Each path below is one point turned by a fixed rotation once a step. After each direction that follows a path, write how fast that rotation turns it, in deg/step (0 if it stays still).
Each turn is a multiple of 5 degrees from 10 to 175, or 0.
Each row of a path follows its step; steps can be skipped.

step 0: [  3   5  -7   3  10  12   5   1 -11  11  10  -3  -6 -11   5  -1  11   0
  -4  -6   1   2   5  -2  -9  -1   1  -8   3  -4  -5  11   1   5  -4   0
   5   9   2  -3   0   8  -2  -5]
step 1: [-16   3   8  -7  -3   2   4   2  -1  -3   4  -9 -10  -4  12   5   3  12
   7   7  -3   7   0   2   3   6   8  -3   0   0   3  -9   7   0 -10  -3
  -1  -8  -8   4  -3   5   8   4]
step 2: [  6   3 -12   1   5  17   4   2   0   6   0   1  -3 -12  10  13  -3  -2
  -5  -5  -1  -8  -2  -2   6  -4  -8  -5   3   5   1   8  -1   3   1  -5
   7  -6  -2 -11  -2   6   1  -8]
step 4: [ -1   4  -4   1  -2   0   3  13   4   7   2 -12  -5  -2  10   9  -6   2
   3   3   4   2   0   8   2  -1 -14  -7  -8   6   2  13  -8   4  -5  -5
   3  -9  -2   1   0  10   5  -3]
step 5: [-14  -7 -11   7  10   4   6  -1  -3  -1  10  -2   4  -7   2  -6  11   7
   5  -3   2  -8  -4  -2   0   4   4   3   0  -2   7  -2  11  -4   2  -7
   3   1  -3 -13  -2  12   2   0]
step 7: [ -9  -7 -14   4  -1   9   9  15  -2   4  -2  -3  -6  -6  -6   4   6  -3
   2   4   9  -4  -4   3  -1   2   7  -5  -2 -10  13   1   6  -3  -7  -1
   5  -7  -8  -4  -1   5  -4  -3]
step 8: [ -7   9   5  -4   0   7  -8  -3   3   4   6  -8   2  -9   0   0  11   8
   0  -2  -3   3   3  -8   5   4  -7 -13   4   7   1  10   5  -5   4 -13
  -4   1  -1  -1 -12   6   1   5]
step 9: [-11   4  -8   0   3   0  16   4  -7   7   2   0  -7  -4   4   5  -1  -2
   4   3  10   3   6  -2  -7  -6  12 -15   3  -7  -7   2  -5   6  -8  -1
   5  -6   0  -1   3  10   1  -4]
step 10: [ -1   2   6  -3  -1  14   3  -1  -1   0   4 -11  -5 -10  11   4   9   5
   1   1  -7   1  -4   6  -2   3  -6  -1   2   3  13   1  11   7  -3  -5
  -2   6 -12   0  -9   8  -4   6]
step 11: [-10   3  -5  -2   1   2   3   1   1   6   1   1  -5 -11  12   2  -1   4
  -2   1   7  -6  -3  -9  11  -2   6 -13   7   2  -8  -3  -5   0  -2  -7
   6 -10  -1 -12  -2  -4  12  -9]
Speeds:
[ 0  0  2  3  0 -2  2  3  1  2  3 -1 -1  2 -5 -2  3 -1  0  1  1  1  4  0
  1 -2 -2 -2 -3  2 -2  3 -2 -2  1 -1 -4 -2  3  0 -2  2 -3 -1] -> 80

step 0: [ 12   2   1  -1  -4  -3  -1   7  -8   8  -8   1   2   1   5   5   5  -4
   3   6  -1   1  -8   6  -9   1  -4   8   4 -10   6  -6   6  -6  -2   2
 -12   8 -11   1  -3  -4  13  -4]
step 2: [ -6  -4   2   4  -8  -2   1  -4   2  -4 -11 -15  14   3  -7  -7  -6   8
  -2   6  -4   5   1   2   4  -2   8  -2  -1   4  -7   5  -5   4   5   7
   8 -11  -2   5  -5   4   3  -7]
step 3: [ -2   5   1  -3   1  -3  -7  -1   1  12   5  -4   4   2  -8   3   3   7
  -4   8  -8 -13   2  -7 -18   0  -2  -8   2  -4  10  -3  -6   6  -9   9
  -2   1  -2  -4   2   0   4   5]
step 4: [  3  15   5   0  12  -2   4  -9   3  -6   4  13 -13   7  -8  -1  -1  -7
   4  10   5  10   0  -1   3   2  -4   2   2   4   5   4  -4   3   1   7
   0   0   8  -4   3  -5  -4   6]
step 5: [ -8   1   2   5  -6  -3   6  -6 -14  -3   1   9   1   9   1   2   0   5
  -5 -15  -9   2  -1   3  10   2  -2  -3   9  -4 -11   1   1   4   5  -6
   7  -9  -1  -4   4   3  -1   6]
step 6: [ -2   1   1 -10 -15  -1  -1  -3  -9   2   4   0   0  -7  11   4   4   4
  -4   2   5   0  -6   5 -10   4  -6  -9  -2   1  -4  -5  11 -14  -5  10
  -8   2   2   1   2   5   6   2]
step 7: [ -3   2   4  -2  14  -6   0  15  -2   3   2   3  -7  -7   2   2   5   3
   9   3   3   5   0   5   2   0   0  10   1   3   0   1  -1  -5  -2   0
 -17  -3   0   5  -3   2 -15 -12]
step 9: [ 10   3   0   2 -12  -6  -7  -5   3  -2   1  -4  13  -2   1  -3   9   7
  -9   6  -7  -4   8   1 -16   2   2   3   4   3   7  -3   4   0  -1  -3
   6  10  -1  10  -4  -4  -2   0]
step 10: [ -6   0  10  -3   9   0  -2  -2  11  -7   3   3   1  -1 -12   4   0  -1
  -8  12   4  11   2  -1   1 -20   4   1   6   1   4   2  -5   0 -13   6
   1   0  -3  -2  -4   2   1  -2]
step 11: [ -3   5  -1   5   9   5   3  -5  -1  11   0  -1   3   6  -6  -7   4   5
   3  -3 -13   8  -2   7   9   2   5   1  -3  -4  -2  -5  -1  14   1   3
   0  -6   1 -11  11   5   9   6]
Speeds:
[-1 -2 -1  1 -2  3 -1  0 -2  1 -1  1  1 -3  0 -1  4  0  0 -1 -1 -1 -4  2
 -5  1 -3 -2  0  1  0 -1 -3  3 -1  1  0  1  1  4 -4 -3  3  3] -> 120

step 0: [  8   6   1   4  11   8 -16   9 -11  -2   2  -4  -7  -9   5 -10  13  -1
   8   6  11   9  -2  -1   0   0  -7  -3   8   9  -5 -10  -8   4   6   9
   5   1  -1  -3   6  13   2   1]
step 1: [ -6   7  -5 -11   7 -16  -6   5   4   3   5   5  -4  -4  -1   8   0   1
   5   5   3 -14  -3  10   6  -8  -4   0  -3  -5   7  -2 -17  10   9   1
   7  -8   3   5   9  13  -5  -8]
step 2: [  4   0   9 -11   1  -9  12  -9 -12  -8   1   3  -2 -14  -3   3  -3  -7
   2  -3   4   9  -1  19 -10  -2  -6  -4  -4  -3 -10   0   2   1  10  -4
   2  -3 -14   0   9   0  -7   3]
step 3: [ -5   7  -5   1 -19 -10   3  -2 -11   2  -3  -4  -6   2  -6   6   6   0
   8  -2   4  -4  12   2   1  -8   3  -5  -1   5   3   1  -9  -2   4  12
 -12   5  -7  -3   1   1  -5  23]
step 4: [ 20  12  -3   2   8  -3  -4   1 -10   1   1  -7  -4  -6   1  -1   5  -9
  -2  -2  17   0   4   0  -7   1  -2   9  -2   4   9 -10   8  -6  -3  11
   7   4  11  -3  -4  12  -9   4]
step 5: [ -6   8  -1   3   1  -2   0  12  -2  -3   6  -4  -3   0 -16   5  -2   1
  -3   3  22 -13  -6  -1   7  -6  -3   0   8  -9 -11  -4  -9   1   1  -8
  10 -11   5   3   6  11  -4   3]
step 7: [  1   1   7  10  -8  -3  -8 -10  -7   5   5   2   6   2  -3  -2  -5  -2
  10   4   7   0  -6   0  -9  -5   1   0   4   5  -7   4 -11  17   3  10
  -6  15  -9   4   9   3  -6  18]
step 8: [ -1   3   9   6   6 -19 -12  -1 -12   7   3  -3 -13  -1  11  -3  10   2
  -4  -8   2  -4   5   5  -8  -1  -1   6   5  10  10  -6  -9   2  -6   5
  13  -2   7  -6   0   0  -6   5]
step 9: [  2  -2  -7 -10   9 -12  -2   6  -4   5  -1  -8   6  -5 -16   2   0   8
  15   1  19  -3  -7  11  -3   2  -7   0   9  -1  -5  -2  -1   0   4   2
   5  -5   8 -12  11  -1   1  -4]
step 11: [ 10   2  -1   7  -1 -12  -4   2   6   6   5  -1  -4  -4  -8  -9 -12  -6
   7  -2   7   1   7   4  -3   1 -12   3  -6   1   5   7  -5  -5  13   2
  -8  11 -12  11   1   5 -10  13]
Speeds:
[ 2  1 -2 -3  0  0  1  2 -2  1  2  1  0 -1 -1  3 -4  0 -1  2  0 -1  0 -3
 -4 -2 -1 -3 -2  3  0 -1 -1  2 -1 -4 -3 -5 -1  0  2 -4 -1 -3] -> 90
[ 2  2  0 -2  1  1  0  2  3 -2  3 -1 -2  2  1  2  1 -3  2 -2  1 -1 -1  3
  0  0 -3 -3  4 -3  0  1 -2  3 -3 -1  2  1  4 -3 -2  0  0 -2] -> 90

step 0: [ -6   3   4   4  18   1   9  15  12   5  -4  -6  -9 -12  -2   1  -9   2
   2   2  -5  12 -13 -11   3   3   0  -2   3  -4  -3  -5  -3   0  -2   4
  -4   5  -6  10 -17   1   3  -8]
step 1: [ -4   3   3   2   5  12   4  -3 -12 -10   7   4  -9   3   9  -2  -2   1
  15  -5   8   4   5  -4   2  -3 -11   8  -7 -11   0   5  -2   3 -12   6
  18   3  14   1  -4  -3  -2  -8]
step 3: [  6   3  -9  -3   1   3  -7  14   1  -2   3   0   6   7   6  -4   9  -2
  -5  -2  -1  11  -6   3   1 -18   9  -1  -6   9  -2  -4  -8   9  13  -5
 -10 -15  -3   4   3 -12   0 -11]
step 4: [  1  11   4   2   3  -1   5   7  -7  16  -5   7  -6  -7   0  10  -1   9
  10 -16  -6  -2  -4  -2   4   0   0 -14  -2   8   2 -13   0  -5   2   0
   2  15  -4  -2  -5 -16  -6  -2]
step 6: [ -9  -5   9  -8   5   3  -2   4   7  -8   1  -3 -11   1   6   2  -3 -10
   4  13   9   2   0   2   2  -6   7  -4   9  -8   2  -1 -19   7  -8  -2
  -3  10   8  20   4   5   2  -4]
step 7: [ 10   4  -9   6   5  -1   1   9   1  -7   6   2   5  -2  -1  -4  -4 -12
  -4  -4   0  15  -5  -4   4  -7  -8 -14  -6   1  -8  -4  -9  -1  -6  15
  14  -9   2  -3   6  -1   5 -15]
step 8: [ 11  10  13   4  -6   1   0   3 -12   4  12   6  -9   5   7  -6   5   2
   0   3  -5   4  -4   0   2  -4   1   0 -11  -9   3 -11  10   1  14 -10
   9  -2  -2  -2  -8  -9 -15  -3]
step 9: [  3  -3  -7   3   3   6 -10   9   1  -3  -7 -10  -1   9   7   8   7   1
   5  -3   7 -10  10   5   8  -9  12   0  -5  10  -2  -4   1  -1  -1  -9
  -6  13   1  -8 -19  -9   6   1]
step 10: [-21   2  -2  -3  -6  -1   7   2  10   1  -9   0   2   3   4   3   6   5
   5 -13  -9  11  -2   6   2  -8  10  -9  -4   0   2  10  -7  -4  -2   7
  -5  10   0  18   4  -4  -3  -8]
step 11: [  5   4  10   5   0   0  -3   5 -10   1  -1  -6 -15  -7  -8   0 -14  -3
   6   0  -3   5  -6  -9  -5 -10 -11  -2   0   3   1  -7   2  13 -15   8
   2   2  -9  11   8   1  11  -9]
Speeds:
[-1 -4  4  2  0  3  0 -1  2  1 -1 -2 -2 -3 -2  1 -4  3 -2 -3  1  2 -1  0
 -1  1  1 -2  0  5  3  0 -2  2 -2 -2  0 -2  2  1  2  0 -2  1] -> 60

step 1: [ -7  -3   2  11   0   6 -13  13 -13  -2  -5  -1   5  -5  -1  -1  -1  -1
   9   9  -8  -2   6  -2 -14   3  -2   9   1  10  10  -9  -2 -12   3  -8
  -5   0   4   5  -1  -4  -4   1]
step 2: [ -4 -12  -3   6 -12  -3   9   4   4  -6  -2   2   0   3   0  -7  13   4
  18  -4  -5 -16  -3  -7   3   2  -4  -4   0  -1  -5  -8   6  -7   1 -10
  -2  -6  -8   6   0   7   2  -2]
step 4: [ -7  -5  -1   4   3  17   0   1  -9  -1  12   5   4  -2   9  -1  -4   9
  -5   2  -9  -2   9  -2   6   6  -4  -1   4  13  12   1  -3   6   9  -4
  -5  -3   3   2  -2 -14  -3  10]
step 5: [ -1  -2  -3   8  -4  -8   1   2   2   2  -5   3  13   6  11  -2  17  16
   0  -5  -5  -6  -6 -12  -5 -12  -6  -1  -5   7  -2  -3   0  -3   0   5
   0  -3  -4   5  -6 -10   2  11]
step 6: [ -4   3   7   1  -8  -4  -3  13   6   2  -6   3   4  -3   4 -16 -11   9
   2   3   3   7   0   4   0  -2  -4  -2   2   9  -6 -11   2 -10  -1   9
   7 -10   2   5   6  12 -12   4]
step 7: [ -5   2   8   1   0   3   1   5  -6  -2   7   7   7  -3  10 -11  -7   8
   2  10  -4  -3  10  -2   4   8   1  -6   6  -8  -6  -3   7   2   8 -17
 -12  -6   1  -6  -5   8   7   4]
step 8: [-10  -1   2   5  -1  -2  -1   5  -5   8 -13   8   5   1   1   2   6  -2
  -6   0   4 -11   6 -13  10  -8  -7  -6   2  -6  -1  -7  -8  -1  -9 -11
   4   3  -1   1   3 -12  10  10]
step 9: [-12 -10   0   4 -12   4  -4  -4  -2 -15  -2   6   5   3   2  -2  -1   0
  -5   6   0   3   6   5   8  -3  -5   2   2   6  -3  -9 -11  -9  -1   4
  15  -7  -6  -6  -3  -5 -15   1]
step 10: [ -7  -7  13   9  -2   1   0   6   7  -4   1  11  -4   2  10  -3  -4  15
   2  -3 -10   4  -3   1 -12   6   8   3  -4  -5  -9   3  -7   5   6  -9
  -1  -1  -8   0 -13   0  -4   4]
step 11: [-11   2   5   4   2   0   8  11  11   7 -12  -2   6   3  -5   1  -5   6
  -4  -5   3 -15   5   8  -8  -1  -3  -6  -3   3  -4 -12   2  -1   4  -8
  -6   8   9   3   6  -3  -3  15]
Speeds:
[-2  5 -3 -1  0  1  1  1 -1 -2  2  0 -1 -1 -2  0  2 -1 -3 -2  0  2  5  0
 -1  0 -2 -2  4  1  2  1  0  0 -4  1  0  2 -1 -1 -3 -3  4  3] -> 90

step 0: [ 14   4   2   9  -6  10   5  -3  11  -2  -2  15  -3   4   4   5   8  -6
  10   8  -1  -2  -1   2  11   4   5 -10  10   1   8 -10  -9   1  12   7
 -10   0   5  -2  -2  -4   0   4]
step 1: [ -7   6  11  -8   6   5  -1   7 -21  -6   0   0  -3  -1   0   0  -7  -1
  -4  -8  -2  -4 -17  -5   9  -6   5   6  14 -12   6  -2  -1   8   9   7
   4  -1   6   6  -5   1   0  -6]
step 2: [  9  -8 -10  14  -2 -12  -7   2  -3  -5   3   9  11  -4   2   5  -1   5
   0   7  -1 -10  11   2   2  -4  10  -1   2  -5  13 -17   1  -1   2  -3
  -4   3   4  13  -2  -7  10   1]
step 4: [  8  10   1  10   5   5   2   1  -3   3   8   1   6  -5  10   2  -9   5
  -1  -1  -3 -13  -6 -10  -2  -2  -3 -14  16 -12   0  -2  -3   2   0  -9
  -8   4   9   2  -5 -10  -5  11]
step 5: [  7  -1  -6   2   1   0   0   0  -3  -1  -6  10 -12 -15  -1  -2   6   4
  15  -1   5  -2   1  -1   6  -6   4   4   4  -4  12  -5  -6   6   9  18
   4  -7  12   7   8   3  -1 -10]
step 7: [  0  -1  -4   5   9 -10  -1   2 -10 -10  -7  -7   3  -1  -9  -8   2  -3
  10   3  -5 -10   0   0   1  -7   6  -5  15 -10  10  -8   2  10  -2   0
  -3 -17  -5   3  -5 -13   0  -3]
step 8: [  9   3  10  10  -7   5  -8   1   8  -7  -3  11   6  -5   7  -6   3   3
   5   2  -1  -8  -8  -2   9   4  -1  -2   2  11   9  -8  -8   0  11   4
 -13   5  10   5 -10   8   5   8]
step 9: [  0   3   5  -1   6   6   1   4 -14   7   7   4  -4  -7   7   3  -4  -2
  -2 -11  -4  -4  -6   5   5  -4   3  -1  16 -16   9 -10  -7  -1   9   3
  18  -1  -4   0  -6  -6  -9  -2]
step 10: [  6  -5 -12  13   0  -4  -6   9  -8  -4   0   6  11 -10  -4  -4  -6  10
   1   8   8  -2   3 -10   2  -8  -5   1   4  -5   5 -10   8   4   4   2
 -11   7   9  14   9  -1   2  -1]
step 11: [  2  11   5   0 -14  -2   4  -4   3  -2  -2  -3  -6  -2  -1  -7   3  -6
   9   9   1  -1   1   6  10   2   7  -7   6  -7  22  -5 -12   3  11   9
  -2   3 -10  -5   7  -9  -5   8]
Speeds:
[ 0  5  2 -2  2  0  2  2  1  2  0 -2  0  1  2  0 -4 -5 -3  0  4  1 -3  0
  2 -3  0  3  1  2  2 -1  0  1 -1 -3  4  1  1  0 -1 -3 -1  2] -> 135
[-1  2 -1 -4  6  3 -1  4  0  0  1 -2  1 -1 -3  0 -2 -1 -1 -1 -2 -2  2 -2
 -3  3 -2  0  3 -3 -1  1  2 -1 -1  0 -2  0 -1  4  0 -2  1  0] -> 130

step 0: [ -5 -10   6  -1   3 -13   2  10   5   4  -2  -4   1   7  -6  16  -2   6
  -2   0  -6 -11   0  -4  17  11  -1   6  -1  -8  10  -4  -3  -4   9  -3
   0   5   1   1   1   2   5  -6]
step 2: [-13   4   5  -8   0  -5   2  -2  12  -6 -13  -8   3  -9  12  -6   0  13
  -5   1  -5  -4  -6  -6  11  -6  -3   4  -8  -3   2  -5   7   0   1  -8
  -1   0  -3  10  -4  10   4   6]
step 3: [ -3  -9  11  -2 -12 -12   4   3   3  -2   3  -3  -5  -4   4   9 -10   3
  -1   8  -3  -9   7  -3   2  -2  -3  -1  14 -10  -5  -5   3   1   6  13
  11   2  -2  -4   7  13   2  -7]
step 4: [ -9   7   0  -6  -3  -6  -4  14   4  -7  -2  -6  -1  11  -2  -4  -7  -3
  -7  -5  -3  -5 -11  -4  14   3 -10   1   7  -2  -4   8   9  -1   7   3
  -6  -6   8   0  -6  -6  10  -9]
step 5: [ -3  -4   6   0   8 -10  10   6   6  -6  -3 -17   3  -2   5   4   6  -7
  -3   6  -7   3  10 -19   7   2   1  -5  -2  -6  -4   0   5   8  -1  -2
 -10   0   2   7   1  10  -7   0]
step 6: [ -6  -3   3   0  -6  -8   4   1  13  -2 -16  -9   7   3  -2   0 -17   8
   2  13  10   6  -1   0   9  -3   2  -3  -4  -1  -7 -10   3   5   2   0
  12  -1   0  -5  -1  -2   8  -8]
step 7: [ -3  -5  -1 -12  -7  -7   7   5  11  -6   1  -4   1   6   3   3   4   3
 -17   8   0  -9  -7  -1   2  -2  -2   3   5   4   4   4   2  -1  22   7
  -7   8  -2   2   1   6  -6  -5]
step 8: [-13  -3  -5   5  -2 -14   2   7   7   5  -6  -7   5   7 -10  11  -1   2
  -1  -6 -14 -13   4 -16   8   0  -7  -5   4  -2   0  -7   0   3  -7  -3
  -2   3  -5   1  -6  -2   4  -4]
step 10: [-17   4   6  -7  -6 -16   5  -7  10  -5  -5  -6  -3  -2   4  -6  -3   0
  -1   3  -2  -1  -8 -10   2 -10  -7  -9   4  -1   4   1   2   0  12  -6
  11   0  -2   6   6   7   1   9]
step 11: [  0  -5   2  -1 -12  -7  -2   5  -2   2  -3 -11  -1  -2  11   5 -10  10
 -13   3  -6 -20   3   0  12  -3   0   4   6 -13  -3  -3   9   3  -2   9
  -5  -2  -2   1  -5   7   4  -1]
Speeds:
[-2  0  3  0 -2  1  1  7 -1 -3  0  2  0 -1 -6  2  0 -1  2 -3 -1  0  1  0
 -1  1 -4  4  2  0 -1 -2  0 -1  0  0 -3  1  0 -1 -1 -1 -2  1] -> 85
[ 0 -2 -1  1  3 -1  2 -2  0  1  3  0 -2 -5 -3 -1 -2  1  1 -2 -2  0  0 -4
  2 -2  2 -2  0 -1  2 -3 -1 -1  3 -2 -4  3  2  2  0  1  1  2] -> 135

step 0: [ -2   5  -3   7  -6  -3  -8   5   4   0  -3  13  -1   2   0   4   0   0
   1  10   4   5  -9   6  -5   4  10  -1   8  -6   8  10  -6   9  -3   3
  -4   9 -10   5 -10   2   0  -8]
step 1: [-4 -3 11  1  5 10 -7  6 -7  3  0  6  5 -2 -4 -8 -3 -9  3 15  7  3 -3  1
 10  3  5  1 -7 -1 -8  4 -6 -9  6  9  5  2 -2 -8  2  3  1 -2]
step 2: [  8  -2  -4   6  -5  -6   2   8   2  -6   4  -5   1   1  -1 -12  -7  -1
   2  -4   6   2  -4  -2  -4  -3   7  11  -4  -3  -2   1  -9  -2   3  -3
  -6  10   9 -13   5  -3  14   7]
step 4: [ -2  -2  11   4  -3  -1  -3   4   3 -11  -3  -2  10  -8   0   8   4  -2
   3   3  10  10   1   0   5   9  -8  -3   1 -10  -9  -6   5   3 -10  -5
  -3   4   2 -11  -5   5  -3  -8]
step 5: [  6  -4   0  -2   8 -10   3  10  -3  -6   4  -7   3  -9   2  -3   5  -2
   1   1   6   8  12   4   4  -9   9  -3  -7   0  -2   8  -2  -8  -2   2
 -10   9  -4  10   3   5   3  -6]
step 7: [ -4   9  -5  -6  -3  -6  11  -5  -2  -5   5  -8   3  -6   0   0  14   1
   5   9  -2   0   0  -2   0   2   3   4  -6  -2 -11 -10  13   7   8  -2
   3  -1   1 -10   3 -10   0   0]
step 8: [ -4  11  -8 -12   0  -6   3   8  -2  -3  -1   4   3  -4  -2   1   3  -1
   0 -10  -1   9   2  17 -11   8   5   4   3  -5   3   0   1   5  -2 -12
  -1  -2  -5   5   1   6   0 -10]
step 9: [ -1  11   3 -11   5  16   3   5   6   2  -4  -2   8   3  -5   3   8 -10
   0   3  12  -6  -4   8   7  -3   3  -5   4   7   0   2  -1  -3   3   6
 -12  -4  -5   1   2   4  -6  -2]
step 10: [ -1  -2 -12   0   7  -2   6   4  -3  11   6  -9   6   3  -4  -3   4   1
  11  -4   0  -3  -7   2  -1   4   2  -6   0   6  -5 -16 -11  -7   3   8
  -3   5   2  -8  -6   1  10   2]
step 11: [  4  -1 -20  -1  -8   4   0  -3  -1  -1   8   3  -6  -6   8  -1   3   6
  -3   4  -3  -7  -3  10  -3   4  11  -5   6   1  10   0  -4   9   1   5
   1   4   4  -6  10  -1  -1  -6]
Speeds:
[ 0  1 -5  2 -3 -3  0 -1  0  1  0 -2 -2 -1 -1  2 -1  1 -5  2 -2  1 -4 -4
 -1  2 -1 -1  0  2 -3 -3  0  2  1  1 -1  0  0  1 -1 -1 -2 -4] -> 95
[ 0  3 -1  2 -3  0 -3 -2  3 -3 -3  0  0  3  1 -2  0  0  1  1  0 -4  0  2
  1 -4 -1  0  4 -2 -2  3 -2 -1  2  2  1 -4 -3  2 -2  3 -2  0] -> 125
